128 stands for zero in the data rows.
Here are some numbered points:
127 & 115 & 153 & 127 & 153 & 77 & 141 & 115 \\ 0
153 & 115 & 102 & 102 & 153 & 115 & 154 & 153 \\ 1
127 & 64 & 153 & 89 & 166 & 141 & 141 & 51 \\ 2
153 & 179 & 191 & 191 & 102 & 90 & 90 & 77 \\ 3
102 & 115 & 102 & 115 & 140 & 179 & 167 & 128 \\ 4
140 & 115 & 90 & 102 & 127 & 141 & 141 & 115 \\ 5
89 & 153 & 102 & 140 & 102 & 204 & 103 & 115 \\ 6
153 & 115 & 102 & 77 & 153 & 166 & 154 & 166 \\ 7
115 & 102 & 77 & 89 & 140 & 153 & 167 & 179 \\ 8
127 & 115 & 77 & 102 & 127 & 166 & 167 & 166 \\ 9
166 & 115 & 153 & 127 & 127 & 141 & 90 & 102 \\ 10
115 & 141 & 90 & 140 & 77 & 166 & 90 & 204 \\ 11
89 & 77 & 166 & 102 & 127 & 153 & 65 & 102 \\ 12
New points follow, each followed by the numbers of its three nearest points above by angle, nearest first.
140 & 141 & 102 & 102 & 140 & 102 & 154 & 128 \\ 1 5 8
204 & 128 & 204 & 127 & 178 & 51 & 141 & 115 \\ 0 3 10
51 & 153 & 141 & 178 & 89 & 166 & 90 & 115 \\ 6 11 12
166 & 191 & 191 & 204 & 102 & 64 & 90 & 90 \\ 3 10 0
166 & 179 & 153 & 166 & 102 & 90 & 103 & 90 \\ 3 10 0
140 & 102 & 166 & 127 & 166 & 90 & 116 & 141 \\ 0 2 10
115 & 115 & 115 & 115 & 166 & 102 & 167 & 153 \\ 1 8 0
140 & 128 & 90 & 115 & 102 & 153 & 116 & 166 \\ 11 9 8
178 & 128 & 166 & 127 & 166 & 51 & 154 & 153 \\ 0 1 3
140 & 191 & 166 & 204 & 89 & 90 & 103 & 115 \\ 3 10 0
127 & 128 & 128 & 115 & 153 & 102 & 167 & 153 \\ 1 0 8
127 & 115 & 102 & 115 & 153 & 102 & 167 & 115 \\ 1 5 0
153 & 166 & 141 & 153 & 127 & 115 & 141 & 141 \\ 3 0 11
178 & 141 & 90 & 102 & 166 & 115 & 167 & 153 \\ 1 7 8
127 & 77 & 204 & 89 & 204 & 128 & 154 & 90 \\ 2 0 12
127 & 153 & 102 & 140 & 64 & 179 & 65 & 166 \\ 11 6 9
153 & 166 & 90 & 140 & 102 & 141 & 141 & 153 \\ 11 9 6
166 & 128 & 128 & 115 & 153 & 77 & 167 & 166 \\ 1 0 7
140 & 179 & 115 & 166 & 77 & 128 & 103 & 166 \\ 11 3 6
115 & 166 & 115 & 140 & 102 & 141 & 116 & 102 \\ 6 3 11
